In the data rows, 128 means zero.
Each pair is two rows. How far apart are they, by a hidden measure? 0 means very close, and 30 very far. Two or three weighted sums of its numbers give each row a place; it is the straight-line distance between the places.
[115, 133, 158, 142, 138, 110, 117, 142, 104, 107]
[116, 130, 124, 116, 103, 108, 104, 142, 88, 109] >> 11
[152, 151, 87, 103, 135, 148, 122, 138, 145, 203]
[118, 166, 103, 152, 137, 143, 155, 158, 148, 145] >> 14
[108, 144, 150, 113, 92, 146, 112, 128, 99, 130]
[132, 154, 141, 155, 112, 105, 107, 144, 92, 115] >> 7
[136, 116, 115, 123, 126, 164, 158, 136, 145, 109]
[114, 132, 103, 139, 144, 157, 128, 139, 143, 171] >> 15
[108, 152, 168, 169, 126, 96, 102, 125, 126, 116]
[142, 112, 148, 134, 116, 80, 128, 128, 99, 98] >> 8
[118, 167, 73, 106, 87, 157, 146, 146, 99, 148]
[108, 124, 143, 143, 114, 85, 112, 133, 117, 96] >> 16
[118, 142, 145, 105, 81, 106, 108, 131, 84, 132]
[152, 107, 127, 101, 127, 169, 131, 119, 147, 100] >> 10
[140, 96, 127, 137, 133, 131, 130, 95, 151, 98]
[98, 125, 141, 101, 111, 127, 124, 108, 122, 139] >> 5
[115, 115, 105, 114, 153, 168, 133, 89, 152, 161]
[129, 96, 119, 133, 143, 139, 149, 118, 155, 106] >> 7
[153, 114, 113, 102, 117, 125, 111, 107, 138, 119]
[126, 152, 106, 134, 100, 126, 196, 151, 95, 121] >> 14
[124, 158, 112, 101, 87, 145, 113, 146, 86, 146]
[118, 114, 102, 129, 124, 160, 176, 148, 116, 101] >> 11
[108, 132, 123, 139, 164, 127, 137, 134, 160, 136]
[159, 117, 93, 142, 166, 127, 162, 144, 154, 106] >> 3
[133, 96, 139, 141, 149, 129, 142, 123, 162, 114]
[119, 110, 97, 149, 162, 162, 150, 135, 148, 120] >> 8
[128, 155, 117, 140, 123, 140, 161, 153, 121, 99]
[117, 107, 128, 113, 145, 132, 131, 114, 158, 123] >> 9
[139, 100, 104, 111, 148, 142, 143, 112, 154, 112]
[132, 114, 161, 135, 157, 93, 121, 129, 127, 106] >> 16
[162, 153, 106, 129, 116, 138, 174, 160, 118, 96]
[135, 90, 136, 137, 137, 136, 118, 111, 145, 105] >> 11
[149, 132, 89, 103, 114, 156, 152, 144, 129, 118]
[121, 123, 138, 121, 106, 143, 91, 98, 138, 126] >> 8
[122, 151, 153, 138, 96, 115, 123, 132, 94, 133]
[105, 137, 171, 156, 105, 107, 123, 154, 101, 140] >> 10
[146, 87, 109, 127, 155, 141, 131, 123, 139, 139]
[131, 174, 141, 132, 127, 136, 137, 160, 127, 141] >> 24
[113, 148, 107, 105, 106, 160, 159, 144, 102, 119]
[108, 140, 166, 147, 121, 78, 115, 143, 101, 111] >> 12
[111, 141, 186, 188, 139, 93, 117, 132, 140, 111]
[118, 100, 105, 106, 113, 133, 107, 111, 130, 125] >> 26
[149, 96, 119, 114, 152, 146, 93, 87, 149, 154]
[125, 164, 163, 139, 114, 130, 134, 128, 86, 148] >> 13
[114, 157, 148, 116, 91, 119, 123, 124, 85, 141]
[160, 121, 109, 89, 152, 138, 140, 118, 153, 168] >> 17
[137, 147, 106, 111, 116, 158, 146, 121, 125, 126]
[132, 117, 97, 140, 146, 147, 133, 146, 158, 120] >> 15
[142, 98, 118, 144, 136, 184, 161, 135, 151, 92]
[110, 152, 169, 146, 120, 103, 127, 133, 94, 135] >> 11
[109, 161, 136, 142, 119, 91, 118, 149, 90, 122]
[138, 122, 169, 147, 165, 101, 92, 135, 141, 130] >> 19
[137, 140, 116, 130, 107, 151, 192, 162, 130, 100]
[109, 157, 97, 168, 139, 139, 155, 160, 139, 126] >> 6
[125, 87, 137, 134, 150, 120, 115, 90, 155, 110]
[119, 130, 127, 106, 115, 103, 128, 147, 97, 113] >> 6
[126, 65, 131, 123, 134, 120, 131, 104, 149, 95]
[129, 107, 134, 131, 127, 152, 103, 97, 139, 166] >> 12
[108, 158, 103, 151, 140, 126, 124, 146, 136, 155]
[112, 142, 174, 168, 136, 133, 109, 129, 134, 142] >> 13
[152, 115, 111, 141, 132, 156, 147, 132, 148, 102]
[146, 97, 122, 122, 135, 173, 165, 139, 153, 98] >> 2
[115, 102, 136, 123, 120, 121, 108, 106, 143, 105]
[125, 94, 113, 132, 145, 156, 148, 129, 148, 100] >> 6
[109, 112, 145, 160, 172, 120, 137, 104, 155, 141]
[153, 166, 97, 93, 120, 150, 115, 131, 114, 200] >> 19
[114, 87, 134, 127, 141, 129, 118, 86, 163, 91]
[133, 103, 127, 138, 147, 95, 133, 126, 108, 102] >> 6
[130, 96, 137, 110, 112, 96, 124, 109, 112, 135]
[153, 153, 158, 101, 96, 115, 123, 160, 91, 148] >> 29
[110, 162, 161, 136, 110, 103, 116, 135, 110, 139]
[135, 119, 171, 151, 162, 92, 110, 118, 138, 105] >> 10
[138, 151, 155, 144, 131, 117, 124, 135, 108, 149]
[109, 155, 155, 149, 130, 139, 123, 152, 128, 140] >> 4
[116, 123, 126, 105, 99, 132, 125, 119, 91, 121]
[133, 142, 117, 96, 85, 132, 116, 123, 120, 159] >> 15
[121, 142, 119, 103, 103, 141, 136, 132, 106, 140]
[93, 128, 115, 160, 148, 102, 104, 123, 149, 125] >> 3
[146, 82, 100, 110, 142, 135, 155, 154, 154, 97]
[116, 147, 130, 122, 123, 152, 137, 127, 132, 162] >> 5
[92, 123, 114, 159, 150, 109, 116, 129, 161, 122]
[106, 158, 144, 144, 129, 104, 95, 141, 133, 144] >> 16
[128, 144, 161, 140, 131, 110, 112, 138, 104, 158]
[113, 95, 134, 79, 132, 118, 101, 97, 130, 131] >> 17
[128, 101, 96, 121, 126, 125, 179, 142, 116, 91]
[124, 135, 134, 158, 118, 97, 107, 149, 90, 108] >> 16
[105, 125, 86, 91, 106, 144, 135, 128, 110, 134]
[131, 92, 119, 137, 149, 139, 158, 115, 166, 103] >> 11
[142, 143, 130, 106, 98, 173, 128, 143, 104, 158]
[108, 141, 166, 164, 148, 104, 123, 155, 116, 119] >> 14
[140, 133, 124, 100, 116, 181, 127, 110, 145, 135]
[143, 98, 116, 94, 131, 164, 130, 100, 150, 112] >> 7
[108, 119, 170, 168, 146, 73, 110, 130, 129, 110]
[110, 137, 131, 155, 149, 150, 123, 140, 151, 168] >> 20
[128, 155, 109, 87, 72, 125, 82, 125, 102, 146]
[81, 181, 131, 148, 134, 133, 132, 153, 132, 143] >> 6
[150, 155, 95, 119, 97, 144, 159, 146, 105, 104]
[138, 144, 103, 137, 108, 162, 184, 155, 109, 104] >> 5
[126, 117, 156, 152, 163, 103, 106, 123, 136, 132]
[147, 152, 109, 117, 149, 129, 145, 125, 146, 179] >> 10
[135, 120, 139, 137, 123, 147, 116, 128, 144, 107]
[124, 133, 94, 127, 108, 128, 185, 137, 112, 90] >> 23
[122, 164, 149, 127, 98, 110, 145, 144, 108, 139]
[120, 104, 116, 105, 106, 124, 132, 128, 93, 126] >> 18
[118, 131, 141, 108, 90, 120, 119, 129, 80, 139]
[111, 138, 166, 173, 138, 98, 91, 141, 146, 112] >> 21
[116, 130, 127, 121, 122, 149, 133, 126, 138, 157]
[107, 139, 131, 163, 157, 136, 142, 135, 141, 153] >> 3
[118, 141, 122, 87, 106, 136, 124, 105, 109, 138]
[104, 146, 135, 154, 145, 93, 97, 139, 136, 123] >> 14
[109, 114, 124, 106, 128, 111, 123, 106, 141, 142]
[139, 103, 118, 111, 136, 165, 116, 94, 139, 150] >> 6
[107, 156, 107, 163, 133, 161, 119, 147, 166, 146]
[123, 141, 105, 129, 132, 166, 182, 138, 119, 106] >> 21
[138, 122, 184, 162, 140, 94, 108, 138, 123, 132]
[148, 110, 93, 95, 114, 151, 138, 120, 146, 127] >> 20
[113, 134, 173, 171, 133, 94, 112, 122, 130, 104]
[114, 106, 152, 161, 156, 92, 97, 143, 133, 103] >> 11
[126, 122, 156, 126, 147, 106, 133, 133, 126, 151]
[149, 125, 106, 145, 136, 155, 169, 167, 143, 104] >> 6
[139, 162, 142, 112, 107, 89, 105, 136, 103, 143]
[134, 96, 100, 139, 151, 144, 170, 146, 156, 95] >> 17
[132, 100, 121, 131, 126, 134, 131, 129, 149, 113]
[111, 154, 107, 139, 134, 125, 126, 141, 137, 127] >> 7
[116, 114, 120, 141, 134, 153, 196, 149, 144, 101]
[128, 98, 110, 111, 138, 158, 129, 111, 146, 127] >> 2
[119, 121, 143, 122, 129, 98, 116, 136, 90, 98]
[174, 103, 110, 122, 163, 142, 115, 114, 164, 131] >> 19
[102, 139, 168, 144, 151, 114, 129, 141, 143, 128]
[124, 93, 139, 157, 157, 103, 104, 132, 167, 107] >> 10
[107, 119, 95, 118, 118, 113, 164, 136, 90, 92]
[156, 101, 128, 131, 130, 157, 148, 123, 154, 109] >> 26
[127, 102, 144, 136, 136, 129, 120, 83, 145, 111]
[119, 145, 133, 95, 106, 137, 118, 115, 107, 143] >> 7
[115, 106, 151, 157, 164, 79, 109, 122, 124, 105]
[108, 162, 138, 106, 83, 115, 104, 131, 93, 136] >> 3
[160, 83, 150, 131, 146, 119, 118, 112, 157, 110]
[126, 162, 140, 107, 85, 101, 114, 115, 95, 151] >> 12
[151, 91, 132, 130, 135, 137, 151, 108, 159, 101]
[123, 104, 127, 109, 120, 149, 130, 126, 136, 133] >> 10
[143, 84, 99, 118, 144, 149, 134, 118, 143, 118]
[132, 132, 114, 154, 149, 128, 111, 145, 146, 130] >> 15
[143, 150, 85, 121, 102, 116, 145, 148, 111, 117]
[139, 111, 103, 131, 163, 140, 175, 135, 151, 97] >> 6
[115, 119, 169, 166, 156, 89, 131, 130, 135, 113]
[96, 143, 131, 155, 151, 97, 123, 138, 152, 143] >> 11
[160, 124, 153, 157, 154, 113, 131, 149, 126, 143]
[132, 105, 106, 139, 159, 124, 171, 155, 126, 76] >> 21
[124, 166, 149, 152, 95, 114, 98, 135, 101, 151]
[114, 133, 153, 150, 145, 86, 120, 133, 126, 108] >> 11
